rotation steps, each row followed by its count of steps:
The counts run from 0 to 156.
[-27  12 -20  20   2 -15 -19 -39  17  21  14  30  11  29   5  15   2   9
  39  -5   0  -2  -6  14  26  12 -19  -6 -18  56   3  14]
35
[  3  -2  -6  13   7 -14   1 -13  14  28   9   9  -1 -18   3  34 -27  -3
  21 -13 -18  15  -3  11  46  18 -29 -47 -30   9  18 -12]
126
[ 20 -17  15 -16   1  24 -11  -9  38  -3  28  -1 -30 -33  11  60 -16  14
  23  14 -44  -6  -7   3  19  -5   2   5 -10   6 -12  16]
25
[  1  -6 -39 -14   7  37   1 -31   2  -2 -11  14   5 -17  43  13 -16   8
  19  -7 -16 -12 -36 -41  35   1 -12  17  13   7 -34  11]
60
[-28  -8  -6 -18  -4  -2  -3 -40  33  18  26  14   4  14  22  36 -36 -16
  -7 -13   2  13 -31   6   7  14 -21   4   8  57 -16   9]
134
[  4 -19  -4   3  14  12   8   6  32  21  32   0 -35 -10  12  14  -9 -17
   2 -17 -26 -30  -6  -5  56  42   2 -23 -12  14   6  31]
94
[-35  -3  28 -35  10 -14  18 -31 -11  15  24  27 -25   0  38  20  43  -3
  32 -22   4  -1 -24  11  -9  16 -27   7   1  21   0  11]
43
[  9  19 -24  35 -25   0   4 -43 -24   1  -1 -12 -25 -28  24  21 -33 -20
  16  -3 -25   4 -29 -30  11  -5 -13 -18  -8  22  -1  29]
129
[ -2   8 -20  33  -5  19  11 -36 -18  -4   7 -19 -35 -23  15  12 -23 -21
  -2  -2 -38 -11 -36 -29  13  -6  21 -15 -14  25   3  31]
130
[ -8   4  -4   9   7   9  15 -12  28  25  16  17   6 -12  16  29 -19  31
  -8   2   4  12 -44 -39  63  15 -17   3   8  -3 -15 -11]
58
[-12 -16 -12  10  17  -9  -1 -12   4  11  13   2 -22  33  -1  -3  -4  61
  38 -31 -17  52 -10  -9  -3  19  -6  16  -7  16  -6  28]
110
[-23   0  13 -22  31   6   4 -32  35  -1   4   9 -16  40  22 -16   7  17
  26 -39 -20  21 -35   4 -15  15 -22   2 -14   4   5  36]
141
[-13   8  19   8 -17   7  12 -39  10  38   6  19  13 -10  35  24  -7 -21
 -10   7  -3  -1 -38  -6  -1  19 -15  35 -20  25 -41  27]
136
[-20 -25  12 -21 -21 -12 -13 -36 -14  30 -29   0 -38  -7   9   5  -8 -17
  32  17 -34  -6 -17  15  13   7  -4 -29  -9   7 -47 -34]
84
[  1  -3  -1  -3  23  27 -23   7  57  23  -5  23  -2  15  29  14 -19   0
  24 -14 -31  -1  -4  28  43  27   8 -13 -15  -1   5  20]
64
[-15  24 -12  -6  45  19  10 -20  -1   0  24  -6   6  35   2  17   8  24
  24   4 -58  15 -10  34   0  12  22  -6 -18  35  21   8]
71
[-22 -31   3 -13  16  -8  -8 -19   3   2  10  -6 -25 -31  -3  -2  10  55
  33 -29 -13  29 -32  15  -1 -13   3 -15 -12  18  -2  19]
79
[ 24  18  36   6  16   4  15  -5   3  -9  30  -2 -35  12 -27   7  26  42
  42 -10 -20  17 -43  -1  17  11 -19  -6   7  31   1  12]
148
[ 16 -34  -1 -39   2  16  11  14 -32  -5  -9  -4 -38 -26   5  39   0   9
  29 -12 -32   9 -24   3  16  24  -4  13  10  27 -39  -5]
153
[ 15 -10  33 -10   2  -4 -21  -1  15  -2  15  20 -37 -22   1  21  27  30
  41  24  -9  39 -31  14   7  19  13 -23   6  22 -22  -5]
117
[-28 -16   4 -19  24  29   7 -36  21  17   4 -16  15   6  12 -26   1  29
   3  14 -38  -4 -36   3   7  14  -1  -3 -37  -7 -11  37]
139
[ -3  17  24 -15  17 -15  19 -11 -15  18   4  32 -23  28  29   9  22  -6
  21 -40 -13  19 -28 -13  15  39 -20   0 -10 -22 -31  -9]
13
[-20   3  -3  12  19 -23  -4 -18 -14  13   3  28 -43  33  14   7   5  45
  41 -39 -14  27 -10 -15  10  12  -6  20  -2  14  -9  28]
111
[  1  -2 -24 -14  24   1  20 -38 -15   2 -18   5   3   4  16  13  12 -30
   3  -4 -10  18 -45 -44  46  16 -19 -31  -8   5 -16 -19]
90
[ -3  -8  -5   0   8  17   9 -11 -12  25  -5 -23  25  15 -15  -3 -12  50
  26  -5 -57  35 -21   5   7  22   6   9 -49  10 -24   5]
108
[  9   6 -16  17  -8 -11   7 -34   7  30   2   2   5 -22   7  29 -32  -9
  26 -11  -4  16 -12 -10  41  17 -42 -46 -15  11   8   0]
127
[-13   6  23  18  -3 -16  31 -18  -3  24   6  -2 -60   2  12   8 -13  12
  28 -39 -20  25 -31 -19   9  -4 -34 -28   5 -10  21   4]
50
[-24   2  15  15  10  11   7 -21 -20  16   0  -3 -10  -8   5 -14  27  15
  -6  40 -28  17 -46  14   8  36  33  -2 -24  34 -15  21]
39
[-24  -3  10 -46  27  13   7 -26  16  13  16  -8 -10  27   3 -19   9  33
  19  -5 -33  12 -48   2 -12  15   9 -33 -22  -3  -8 -15]
10
[ 22  10  11 -13  -1  -5  28   0 -41  32  -6   7 -16   1   0  -7  -6   9
  28 -17 -35 -18  -9   2  50  30 -12  -9 -33  -8 -40 -10]
15
[-29   3  -2 -27  13  42  14 -18  35  29  15  -9 -13  35  18  19 -33  19
  17   9 -39  -1 -11  22   0  14 -10   0  11  17  16  16]
102
[ 26 -44   6 -25  -3  21  12  19  -5   5   3   0 -41 -38   3  47   7  19
  37 -10 -41   6  -9   3  18  22   4  13   6   9 -27   4]
154
[ 18  16  20 -10  -1   9   4 -16 -11  16  -2 -16 -21  11 -29 -18  -1  22
  48  15 -36  -4  -9  21  13  23 -21  -5  -6  23 -27   7]
146
[  2  -8  21  -1  -2 -13  16 -14   8  15   3 -11 -59  -8   1  -5 -10  26
  35 -23 -16  35 -34  -4  -2   8 -30 -35  -4  -7  10  12]
49
[-34 -17  19   3  -8  -7  -3 -25 -28  34 -42  17 -28  -6  19  14  -7 -17
  27  -1 -22   0 -19  24  20  -3  -8 -20  -2   5 -32 -33]
83
[ -8 -16  23 -21   0   5  16 -11 -22  33 -17  -9   4 -35  -3 -21  23  -4
  27 -12 -38  -4 -38  34  12  24 -24 -31 -37   7 -18 -11]
46
[-18   8 -17 -24  30   5   4 -17  -4   6  27   6  12  45   7  30   7  24
  33  -9 -29  34  -5  29  -4  11   4  -7  -6  49  21   4]
72
[ -5  21  17   8 -15  17   5 -20   3  20   8  13  24  17  16  33   9  -1
  30 -27 -24  -4 -28   1 -14   5 -38  45 -28  16 -22   2]
105
[ 17  -8  -9 -35  -6  22   5 -16 -16  -4  -8  -1 -21 -16  26  35 -37 -10
  21  17 -37 -12  -7  13  28  -2   3   1  32  21 -37  -6]
23
[  4 -25  19 -28 -16  -3 -20 -39   8  12   5 -13 -43  -7  -8  14  -1  -8
  41  28 -33   4 -20   6   6   7  -8 -31 -12  12 -38 -17]
85
[  0  13 -15   0   6  17  -1 -16  29  19  16  12  11 -18  12   6 -23  -1
  15 -15   1 -23 -31   2  52  15 -38 -26   9  44  15  20]
96
[-14   6   0 -15  25 -16  13 -15 -17   8  25  23  11  24  17  42  10  13
  33 -26 -13  39  -4  17  -7  25 -17  13   0  49   2  10]
73
[ -1  -4 -32   9   3  14  -1 -51  10  10 -28   9  35  -9  29  38 -23   3
  32  -3 -30  31 -23 -14  16  -6 -26   3 -20   4 -11   5]
29
[-18  12  22   3  22  -7   5 -22  27  13 -14  32 -16  47  34  -9  20  -9
  23 -45 -18  22 -30  14  -3  20 -30   5 -12   1  -6  26]
142
[ 10  35  17  12  17  -1  19   0  -3  -5  -4  33 -20  -4  19  29 -22  18
   4 -33 -15  18 -47  -1  55 -13  -2 -19  29  11   4  -2]
20
